In the data rows, zero lies at 4.5, halfway between 4 and 5.
In the table below, every row is followed by its label. The labels come from one hidden rule.
[4 0 4 2 7 5 4 1 3 5 4 4 5 4 3 5 7 6 5 1 3 5 6 6 2 5 6 3 1 7 4 4 6 4 5 5 3
 6 5 6 4 3 6 5 6 5 4 2] J225
[5 8 9 9 0 2 4 9 1 3 0 5 2 6 4 6 5 0 3 5 5 4 7 2 8 5 4 3 5 5 6 4 6 6 3 4 1
 5 3 6 5 4 6 4 0 4 5 4] J687
[4 0 2 6 9 7 1 1 9 5 6 3 4 4 3 5 7 8 6 2 4 3 3 5 5 4 5 6 1 9 4 3 2 2 2 7 4
 7 5 4 4 6 7 5 7 7 2 0] J716
[3 3 4 9 9 6 1 6 6 5 8 6 6 5 4 5 4 6 5 0 5 4 1 8 5 3 6 9 4 1 3 5 4 4 5 7 9
 4 5 2 5 7 2 6 8 5 5 2] J225
[3 5 5 1 6 5 5 4 3 4 4 3 3 6 4 4 5 6 5 2 4 5 4 5 7 5 6 3 2 6 3 5 4 4 5 5 4
 5 5 6 6 4 5 5 5 5 4 6] J225
[5 2 5 5 6 5 6 8 8 6 6 4 4 4 5 4 5 6 5 5 4 3 5 4 5 4 3 6 5 9 3 4 4 3 5 4 2
 5 5 4 5 7 3 4 7 5 3 5] J687
[5 7 7 3 0 2 5 6 1 4 0 4 2 4 4 7 6 3 4 2 5 4 6 1 4 6 4 2 4 8 6 3 6 6 2 4 1
 4 4 7 5 5 6 3 1 5 5 5] J687
[6 9 9 6 0 2 7 6 0 5 0 2 2 5 5 7 6 6 3 4 6 4 8 0 3 6 3 2 5 9 7 3 8 6 0 3 0
 6 2 7 5 4 7 3 0 5 5 1] J687
[1 4 4 5 7 6 2 2 3 4 5 5 5 6 3 4 4 5 6 0 5 5 3 7 9 4 7 6 0 4 3 4 4 5 5 7 7
 7 7 5 6 0 6 6 8 5 3 3] J225
[8 5 6 9 3 3 8 7 7 6 5 7 3 1 7 7 6 0 3 9 6 4 6 2 2 5 0 6 9 8 5 3 4 4 0 4 3
 3 2 2 3 8 0 3 3 6 6 6] J687
[3 9 6 1 0 3 3 9 0 3 1 5 3 6 5 5 4 5 5 7 5 4 5 4 8 5 7 5 4 0 5 3 5 6 5 4 5
 5 4 3 6 3 6 5 2 3 5 3] J225
[4 5 5 3 3 3 5 8 1 3 4 2 5 5 3 5 4 5 5 0 4 5 5 4 8 5 6 5 0 0 5 3 6 5 5 4 5
 4 4 5 6 2 8 5 4 5 4 4] J225
[3 5 4 0 2 5 4 3 3 3 4 4 5 5 4 3 3 5 4 5 3 5 5 6 4 6 4 4 5 2 6 5 5 5 7 5 4
 4 5 4 6 2 5 5 4 2 6 3] J444
[4 6 7 3 0 3 7 6 2 2 3 7 4 5 4 7 4 3 3 6 4 4 7 4 8 6 5 2 2 5 5 4 7 7 5 3 5
 4 4 4 4 4 6 5 1 4 5 7] J225
[4 8 3 1 4 6 5 9 6 4 6 6 6 5 5 4 3 1 4 5 4 5 1 7 6 4 4 7 8 0 3 6 3 5 7 5 9
 3 5 0 4 6 2 6 7 3 6 9] J716
[6 6 5 7 2 4 5 8 8 7 5 5 4 4 6 6 5 1 3 7 4 4 7 3 3 5 3 2 9 4 6 4 5 5 4 3 4
 3 3 3 4 9 4 3 4 5 4 8] J687
[5 6 7 4 0 3 2 6 0 2 1 4 2 5 4 6 5 9 5 0 4 5 7 3 6 5 6 2 0 8 6 4 7 4 2 5 5
 7 4 6 5 3 9 4 1 7 4 3] J225
[3 0 4 2 7 6 3 0 3 4 6 3 5 5 3 4 4 9 6 0 5 5 6 7 8 4 5 4 2 5 5 4 3 4 6 5 8
 6 5 8 4 2 4 5 6 6 4 3] J716
[4 4 2 0 5 4 6 2 2 5 7 4 5 5 3 2 5 7 4 5 3 6 5 5 4 5 4 4 6 0 5 7 5 5 9 3 7
 3 5 5 7 3 6 5 5 2 4 6] J444
[6 6 6 9 1 5 6 9 7 5 4 5 4 2 6 8 4 1 5 6 6 3 4 3 5 4 5 8 7 5 4 4 3 4 3 6 3
 5 2 6 1 6 2 2 2 5 6 5] J716
[5 9 8 8 0 1 4 9 3 3 0 6 2 6 7 8 3 0 3 5 6 3 5 0 9 6 4 9 4 4 6 4 6 7 4 3 4
 4 2 0 4 6 3 4 0 4 7 4] J687
[4 3 3 0 8 4 4 0 8 4 7 4 6 4 4 3 5 8 5 3 4 5 6 5 3 4 5 3 5 4 4 5 4 4 4 5 7
 4 6 5 6 2 6 5 5 4 3 5] J716
[5 9 7 8 0 3 5 9 0 3 0 4 1 6 5 5 3 3 3 0 5 5 7 1 8 7 3 6 1 2 6 3 5 6 4 4 4
 3 3 4 4 3 7 4 0 3 6 3] J687
[6 2 4 9 6 5 7 0 9 6 9 2 5 2 5 2 8 4 5 7 4 5 6 4 0 4 2 0 9 9 4 4 5 3 1 4 3
 4 4 5 6 7 2 2 5 6 4 7] J687
[2 5 5 0 2 3 4 2 0 2 4 2 2 6 4 4 5 8 5 3 4 5 7 3 5 6 6 0 0 1 6 5 7 6 7 3 5
 4 5 9 8 0 9 6 2 2 5 5] J225
[4 5 6 8 2 4 3 6 1 5 0 7 2 5 5 8 2 1 5 2 6 2 1 5 8 5 5 9 3 6 4 3 4 4 4 6 6
 5 4 1 1 6 5 3 3 5 5 1] J716
[4 7 4 4 7 5 3 6 5 3 4 3 4 7 5 7 4 5 6 0 4 4 2 5 7 5 5 6 0 4 4 3 4 6 6 5 4
 5 5 5 3 3 6 5 2 6 4 1] J716
[6 4 6 9 7 5 4 6 7 5 3 5 3 4 5 7 5 2 5 6 5 4 5 3 4 4 5 8 8 9 5 3 4 3 2 5 3
 6 3 0 2 6 3 3 4 5 4 3] J716
[4 2 6 6 1 5 0 1 2 3 2 5 4 6 4 8 5 9 6 0 5 4 5 4 9 5 7 9 0 7 4 4 4 5 4 6 4
 6 5 4 6 2 9 6 3 5 3 0] J716
[4 3 6 6 3 4 2 3 3 3 3 5 5 6 3 4 4 6 5 2 4 3 2 5 7 5 6 7 6 4 4 4 4 4 4 6 3
 4 4 3 4 5 3 5 6 6 4 3] J716
[5 7 4 6 2 5 5 9 6 5 5 6 5 5 5 5 3 1 4 9 6 5 2 5 7 4 4 9 9 2 4 5 4 4 7 5 9
 3 4 0 3 5 3 4 6 4 5 7] J716
[4 3 5 6 0 3 5 3 1 4 2 3 1 6 2 5 5 3 5 5 5 4 8 3 3 5 5 2 2 6 5 3 6 4 4 4 1
 5 5 9 5 4 5 4 3 6 4 3] J225
[3 9 5 0 0 5 3 7 1 2 3 4 5 6 5 5 3 5 4 6 4 5 1 7 8 6 6 6 0 0 4 6 4 5 8 5 9
 3 6 2 6 1 6 7 3 2 5 4] J444
[5 1 3 4 9 4 5 1 6 6 8 3 5 4 4 3 7 5 5 7 3 5 5 5 0 4 4 0 8 7 4 6 4 3 2 4 3
 4 5 5 5 4 3 4 6 6 4 6] J716
[5 4 4 2 8 4 7 3 6 5 8 3 5 3 5 3 6 4 5 6 4 5 7 3 0 4 3 0 4 2 5 5 5 4 5 4 0
 4 5 6 6 5 6 4 7 4 5 7] J687
[5 9 5 9 0 4 4 7 3 5 2 5 4 4 5 6 4 0 4 5 6 4 1 5 7 3 4 8 4 4 5 4 3 5 2 4 4
 4 4 0 4 5 6 5 3 5 5 6] J716
[4 0 2 8 9 7 2 1 8 5 9 6 6 3 3 4 5 5 6 3 4 4 2 6 2 3 4 6 8 7 3 4 1 3 5 6 6
 5 6 2 4 5 3 4 7 8 3 2] J716
[5 6 5 5 3 3 5 6 6 4 2 5 4 4 5 3 5 5 4 6 4 4 4 1 3 5 4 3 4 9 5 5 4 5 4 4 5
 4 4 7 4 6 3 5 3 5 5 4] J716
[5 4 6 8 1 4 3 4 2 4 2 5 3 4 4 7 6 4 4 6 4 4 7 1 8 6 5 4 3 6 5 5 6 5 1 3 0
 5 3 3 6 3 6 4 3 6 5 1] J687
[3 8 4 5 2 4 2 5 0 2 3 6 3 7 5 6 4 3 5 0 5 4 1 6 9 5 6 9 4 4 4 4 5 5 7 5 7
 6 5 5 4 2 7 6 3 4 4 2] J225
[4 5 2 6 7 7 5 7 4 5 6 8 5 4 5 3 4 6 4 9 5 4 2 5 4 3 5 9 7 0 3 5 3 3 6 6 8
 4 5 2 4 4 2 5 6 3 5 6] J716
[3 3 4 2 1 3 2 5 2 4 3 5 4 6 4 5 4 5 5 2 4 5 5 5 7 4 6 5 2 3 4 4 5 5 5 5 7
 5 4 5 4 3 6 6 3 4 5 4] J225
[3 5 5 0 2 5 3 5 3 3 6 5 4 6 4 3 3 7 4 3 4 4 3 7 7 4 6 8 2 1 4 6 4 5 9 4 6
 4 6 6 6 1 5 7 6 1 5 5] J444
[4 9 7 3 0 2 7 9 0 3 0 5 3 5 6 6 1 0 3 7 6 4 7 4 8 6 4 6 3 2 6 6 7 7 6 3 3
 3 3 2 4 4 4 4 0 2 7 8] J444
[6 7 5 5 0 4 6 9 6 5 2 6 6 4 7 5 4 0 4 6 6 4 3 4 7 5 5 9 9 7 5 4 5 4 3 6 4
 4 3 4 2 5 1 4 3 4 5 5] J444
[4 9 5 3 4 6 6 9 9 6 9 6 7 4 6 4 2 3 4 9 4 4 2 5 4 4 4 6 8 0 4 6 4 5 9 4 7
 2 5 0 4 5 0 5 5 4 6 7] J716
[6 2 5 2 4 3 8 4 2 5 9 2 5 3 3 2 6 9 4 9 3 6 8 1 1 6 3 0 5 5 6 6 6 6 5 3 1
 5 5 6 6 6 3 4 4 3 4 7] J687
[4 5 5 1 2 5 4 5 0 4 6 6 6 5 4 6 4 8 5 3 5 5 5 5 6 5 6 4 3 6 4 4 4 5 5 4 7
 4 4 4 5 6 5 5 6 3 4 4] J444
[3 3 4 0 7 3 7 5 1 3 3 2 3 4 3 2 5 9 4 3 3 6 8 3 7 6 5 0 3 2 5 4 5 6 4 3 2
 5 5 7 8 1 7 5 2 4 4 4] J225
[7 9 7 3 0 2 9 9 4 5 0 4 4 2 5 3 6 1 2 7 3 5 9 1 4 6 1 0 9 8 7 4 7 6 4 3 0
 2 3 9 7 6 5 3 0 3 6 8] J687
[5 2 5 5 7 6 6 6 5 5 7 6 6 4 5 2 3 2 3 9 5 4 5 4 2 4 4 4 7 3 4 6 4 4 5 5 7
 3 5 4 6 5 0 4 6 3 5 9] J444
[5 4 2 0 9 4 6 0 9 6 8 3 6 3 4 0 5 8 4 9 2 7 5 6 0 4 3 0 3 0 5 7 7 5 6 3 5
 3 6 9 6 3 2 5 8 3 5 8] J687
[4 7 7 4 0 1 5 5 0 4 0 2 2 5 3 7 6 7 4 2 5 5 7 0 3 6 5 2 0 7 6 3 8 5 3 3 0
 6 4 9 5 4 7 4 1 5 5 1] J225
[4 4 3 0 8 5 6 0 4 4 9 3 6 5 4 1 5 8 5 6 3 5 5 6 2 5 5 1 2 3 5 6 5 5 7 5 5
 3 6 8 6 2 3 5 7 3 3 4] J444
[7 5 8 9 5 4 6 5 6 6 3 4 2 3 4 5 8 4 4 9 4 4 8 2 3 5 3 1 8 9 5 3 6 4 0 3 0
 5 2 8 3 9 4 3 2 7 4 4] J687
[5 3 4 0 7 4 5 6 3 5 6 4 7 5 5 1 4 6 4 9 4 5 5 7 4 4 4 0 7 0 4 6 5 5 9 4 9
 3 6 7 6 2 5 6 7 2 5 8] J444
[5 4 5 9 0 5 3 4 4 6 4 3 4 4 5 5 4 2 4 5 4 4 6 4 3 4 4 6 8 7 4 4 5 4 1 5 5
 5 4 4 3 4 3 4 4 5 5 5] J687
Which column or columns does the hidden rule look at? Columns are counted from 0, in order:
0 26 32 45
Which label does each new row get?
[6 7 8 9 0 2 6 6 4 5 0 3 2 3 5 4 8 5 3 6 5 4 9 0 5 6 2 0 7 9 7 3 6 5 0 3 1
 5 3 8 6 7 5 3 3 5 5 4]: J687
[4 6 3 9 5 5 3 6 8 6 6 7 6 4 6 5 2 0 5 4 5 3 3 5 7 4 4 9 5 5 3 5 4 4 5 6 5
 4 4 0 3 6 2 5 5 4 5 7]: J716
[3 5 3 0 2 4 4 5 1 3 3 4 3 5 3 3 5 6 4 2 4 5 5 5 5 6 6 1 0 1 5 5 6 5 7 4 5
 5 5 9 7 1 6 5 3 3 5 3]: J225
[3 3 4 4 6 4 3 3 7 4 6 5 5 4 3 6 4 7 5 2 5 4 4 6 4 4 6 3 6 3 4 4 4 4 7 5 6
 5 6 5 5 3 5 6 7 4 4 1]: J225
[4 4 5 5 6 5 3 3 6 3 5 4 4 6 4 6 5 5 5 1 5 4 4 4 6 3 5 5 3 6 5 4 3 4 1 5 5
 6 5 2 3 6 6 4 6 5 4 4]: J716
[6 8 2 1 9 5 8 5 6 7 9 5 7 3 4 1 6 6 4 9 3 5 6 7 1 4 3 0 9 2 5 7 5 5 9 4 6
 2 5 4 5 5 2 4 7 3 5 9]: J687
[4 9 6 1 1 3 6 9 0 3 0 5 3 4 5 6 3 1 4 6 5 4 5 4 6 6 4 1 1 1 6 5 6 6 6 4 5
 3 5 3 4 4 5 6 1 2 5 6]: J444
[3 5 4 0 0 3 4 5 0 2 3 3 4 6 4 4 3 5 4 2 4 6 2 4 9 6 7 6 3 0 5 5 5 6 7 4 9
 3 6 5 7 1 6 5 3 3 4 4]: J225
[4 3 4 5 3 3 4 1 1 4 3 1 3 5 3 7 5 9 6 0 5 5 3 3 6 5 5 6 2 8 5 4 6 5 4 4 3
 6 4 7 4 2 7 4 4 5 4 0]: J225
[7 8 6 5 0 3 8 9 2 4 1 6 2 4 5 6 5 2 1 8 4 4 8 1 6 5 2 1 7 3 6 5 7 6 2 2 1
 3 3 8 5 7 2 3 1 3 6 7]: J687
[4 9 7 7 0 3 5 9 5 4 0 9 4 5 6 6 2 0 3 9 6 4 1 5 9 5 3 9 7 0 5 5 4 7 6 4 7
 3 4 0 3 4 2 4 3 1 7 9]: J444
[4 4 4 3 6 6 3 4 3 5 3 6 3 5 5 6 3 5 4 0 5 4 1 5 8 3 6 9 3 3 4 5 3 4 3 6 5
 6 5 3 3 5 5 6 5 5 4 2]: J716
[5 8 3 0 7 4 8 6 7 5 9 4 7 3 6 1 4 4 3 9 3 7 5 3 0 5 3 0 9 0 5 7 6 6 6 2 5
 2 5 5 7 5 0 4 6 1 6 9]: J444
[4 9 5 0 1 2 5 7 3 3 3 2 4 5 4 3 4 7 3 7 4 4 8 5 4 6 4 6 3 2 5 5 6 6 6 3 3
 4 5 8 6 3 8 5 5 3 5 8]: J444
[3 4 3 4 4 5 2 8 6 3 6 4 6 6 5 4 3 3 5 4 5 3 2 7 6 3 6 9 3 1 4 6 4 4 6 5 7
 4 5 0 5 6 6 5 5 5 4 2]: J225
[6 6 3 9 9 6 5 3 9 6 7 8 8 2 6 5 4 0 5 9 5 3 2 6 4 3 3 9 9 9 4 3 1 3 5 4 5
 6 3 0 1 9 2 4 8 7 5 6]: J716
[5 3 4 0 6 5 5 4 3 3 4 4 5 5 3 2 4 8 4 3 4 6 5 6 5 5 5 3 1 0 4 5 4 5 5 4 8
 5 5 5 6 4 7 6 5 4 5 5]: J716
[4 3 2 2 9 7 4 1 9 6 7 6 6 4 5 3 4 2 5 7 5 5 2 6 2 3 4 6 7 4 3 5 3 4 6 6 6
 4 5 0 4 8 3 4 9 4 4 6]: J716
[6 1 6 9 2 3 1 5 5 4 0 4 2 4 5 7 6 7 6 0 6 4 7 5 5 5 6 9 2 9 4 1 4 3 1 5 0
 8 4 6 3 5 6 4 3 8 3 0]: J716
[5 6 6 6 0 4 6 6 5 5 5 5 4 4 5 4 6 1 4 5 5 4 7 4 6 5 4 6 4 2 5 4 5 5 3 3 5
 5 4 0 3 7 3 4 3 4 6 5]: J687
[5 3 3 4 4 5 2 5 4 4 3 5 6 6 4 6 4 6 5 0 5 5 3 6 7 4 7 9 3 9 5 4 2 4 4 6 4
 5 5 5 5 4 5 4 6 7 4 2]: J716
[7 7 5 3 6 5 7 8 6 5 4 6 5 4 5 3 3 1 4 8 5 5 8 4 2 5 3 2 9 1 4 4 5 5 3 3 2
 3 3 2 5 6 3 4 4 4 5 6]: J687
[3 8 8 6 0 3 3 7 1 3 0 4 3 7 3 9 3 3 4 0 6 3 3 3 9 6 6 9 0 3 5 3 5 6 6 5 4
 6 5 1 2 2 8 6 0 4 6 0]: J225
[2 3 5 0 3 3 0 1 3 3 7 4 3 7 4 7 5 8 6 0 5 5 4 6 9 5 7 8 0 3 5 4 4 4 5 5 5
 6 4 7 4 1 5 6 5 5 4 1]: J225
[4 4 4 3 3 4 5 1 2 4 3 2 4 4 3 6 6 9 6 4 5 5 5 4 6 6 5 0 0 5 6 4 6 4 3 5 1
 6 5 8 7 4 7 4 4 5 4 4]: J225
[3 5 4 0 5 4 4 2 0 4 4 1 3 5 4 4 6 9 5 1 4 6 7 4 5 5 6 0 0 6 5 5 6 4 4 3 5
 6 6 9 7 1 7 5 4 4 4 2]: J225
[4 4 4 3 4 3 3 1 0 4 3 2 1 4 3 6 7 9 5 0 4 5 8 3 1 5 6 3 0 9 6 3 6 5 3 4 0
 6 5 9 6 4 9 4 2 5 4 1]: J225
[6 8 6 6 0 3 6 8 5 5 0 4 3 4 5 6 5 2 3 7 5 4 6 2 6 5 3 4 2 7 6 4 5 5 3 4 2
 5 2 3 5 5 2 4 1 5 6 4]: J687
